rotation steps, each row followed by its count of steps
The counts run from 0 to 269.
[  4  -3   3  -6  15   8   7 -14   9   8  10   1   4  -3 -12  15 -13 -12
  19  -5 -23   1  23  12  -6 -18 -17 -30 -11   7 -33  -4  15] | 91
[ -1  16 -17   2  -9   1  17   2 -11 -13   8   3 -11  -5 -16   4  15 -10
  -2   6  13  -9 -14  -9   1 -13  21 -21  21  22  37  -3  -8] | 115
[-10   8 -14   5  20  -6 -10  -1   6   3  26   6   1  -9  26  -3   1   6
  24  -7 -35   0   3  17  -3 -24  -7   8  10 -12 -19   3  -2] | 133
[-15  23 -12  -2  23  -7  -4  -1  15  15  22  27   9  -3  -3  15   1  -1
  -8   0  13 -22  -8  26 -19  -2  16   8   2 -13 -11  -3  -8] | 259
[ -6   2  31 -10  -3  14  17 -14  13  -7   7 -10  11  22 -14 -15   2  -5
 -13   5  10   9  17   3  11  12 -29 -23 -11  -6 -11   4  22] | 185
[-13   6  29  -2   3  17  21 -15  18 -12  11 -10   8  20 -10 -15   8  -3
  -6   2   5   5  20   3  18   4 -23 -21 -11  -8 -10  10  20] | 184
[ -9   8 -23  -3   2  -9   3  12  -3   1   6   6  -2  10 -22   7   6  13
  11  20   8 -18 -27  22  13  -5  25 -17   6  18  26  -2  -7] | 120
[  1   8  -8   5   2  -3   3 -16   3   7  27   5  27   7  14 -21 -12 -18
  18  -1 -11  -1 -17  11  -7  -4 -20   8  16 -34 -16 -10   2] | 267
[  7   6  -5  -7  16   8   5 -17  14   8  19  20  21  -9   0   5  19  -3
 -16 -20  17 -18 -23   1 -17   5  10   2  20  -5  18  -1 -23] | 21
[-20   2   0  -5 -20  -2   4  25  10  -9 -18   0  -9   5 -15  20 -18  16
   3  31   4 -25   6  15   7   3  -9  -1 -26  15   6  -2  11] | 81
[ 17 -12   8 -10  16  -2   9 -20  -6   1   6 -17   2  15  -2  -8   5  -7
  15 -12 -23  14  18  -1   5  15  -6 -22  12   8 -39   6   4] | 97
[ -7  11  13 -11   9 -10   2  -3  -9 -13  23  -8  -2  16  16 -32  15  -2
 -16  -5 -13  35  10   0   1   4 -16   0  21 -11 -13   7  11] | 141
[ -5  -3  -5   8  -2  -3  -2 -12   1  -3  22  -2  30  16  21 -25  -3  -1
  25   1 -13   4 -23   4  13   1 -22  23   7 -28  -6   1   0] | 269
[-13  13   2  -9   0  12   9  16  24   2  -4   3 -14  -4 -15  22 -15  12
   0  19  -5 -28  20  23  -6 -10  -7 -21 -20   7  -9  -2  11] | 84
[  0  -9 -16  18 -18 -18   5  16 -25 -11 -23 -17 -14   4  -6  10  -7  -9
  20  12   3   2   6 -17  10  15  28   8  -3  19   0 -11  -4] | 206
[ 27 -33  -5  16  -5   7   4  -1 -11   5 -24 -11   6 -18  -2   9  -8 -14
  13 -15  -2   6   4 -29 -11   7   7  -8  -6  14   7 -21 -11] | 199
[-21  17 -11   2  16 -20  -2  17 -10  -2  10  12 -12   9 -16   8  18   7
 -13  12  22   7  -6  16   4  -1  37  -1   5  12  11  -2  -2] | 252
[ 12 -14  18   1  23  10   7 -15  15  13  -3  -6  17   8  -2  -4  13  -2
 -14 -20  20  -1   7  -8  -5  37  11  -1  -6 -14 -22  -3 -12] | 59
[-13  25  -6 -10   2   5  15 -23  13 -12  28  16   4   2 -11  21   0  -5
  15   2 -11 -28   5  13   7 -22 -15 -15   0  10 -11  15   9] | 221
[ 12 -12  -7  -6  11   6  -1  11 -10  -6   0  -8 -18 -25  20 -10  19  10
 -12 -19 -24  15  10 -18 -15  -8   4  -6  23  15  20   3 -14] | 240
[ -5  12  -8  -3  13  -8  -5  -3  -5   1  26   1   0  -2  22 -17  -5 -12
  13  -6 -32  17   8  12 -12 -17 -20   2  17 -19 -24  -5   9] | 135
[ 16 -10   2  19   2  16  18  -8   8   2  -9 -10   6 -15  15   0   8 -10
  -4 -23   9 -21   7 -31 -15  22  13  11   5 -15   6  -4 -22] | 65
[ 21 -42  15  -3   5  17  -3  -6  13   7 -21  -3  21 -12  -5  12   5  13
  -5 -22   0  -4   4 -16  -3  15 -11  -4 -19  17   9  -5 -12] | 194
[  6  -7 -19  14   3   7   3  -7   6   8  17   6  25  -8  10  -9  11  -1
  18  -5   5 -16 -37  -4   0  -4   9   7  15 -12  32 -10 -21] | 26
[ 19  -6   1 -32   5   3   6 -17   1   6  11  -9  15  18  -9 -17  -1   1
   8   0 -24   1 -14  14   3  13 -24 -28  21   3 -22   4   1] | 229
[  3   1  -5  -6  16   2  -1 -18   9   5  17  24  26  -4   0  11  24   5
 -19 -19  15 -15 -23   1  -8   7   9  12  13   4  18   6 -23] | 20
[  1 -25  30 -11   2  13   4 -10  18  -6  -5  -5  24  18 -15  -2  10  19
 -11  -4   8   4   4  -1  18  21 -24  -8 -21  11   0   9   9] | 188
[-12  10 -11   3  -1 -25  -6  18 -30  -8   0   8 -12   5 -16   1   3 -10
 -12  13  18  28  -8   2  -3  -7  22  -3  10  22  20 -16   2] | 249
[-20   8  22  11  12   2  -3   0   6   0  15  11   6   1  -6  -2  -8 -14
 -12  -1   9  31  27   8  -5 -24 -22  -8 -21  -7 -10 -14  25] | 48
[ 10 -14   3  10   3   6  -4   0   0   9  -1  17  22 -13 -10   1   6 -15
 -20 -13  28  15 -15 -10 -16  -4   3  -5  -2   1  38 -26  -6] | 155
[  2  15   6 -22  14  -9  -1 -13  -3   3  15  20  12  11 -11   3  19  -8
 -41 -10  22   2  -8   6 -16  21   5  -2  20   6  -2   2  -9] | 16
[-22   2  -1  -3 -11   3   4  23  17  -8 -11   1 -10   2 -12  21 -14  22
   6  26  -2 -31  11  18   9  -4  -5  -3 -27  14   2   4   9] | 82
[ 11  -9 -17  17 -16 -14   8  13 -26  -6 -22 -19 -15   0  -7   5 -11 -16
  18  10   4   2   6 -20   0  14  27  -3   2  13  -2 -18  -3] | 205
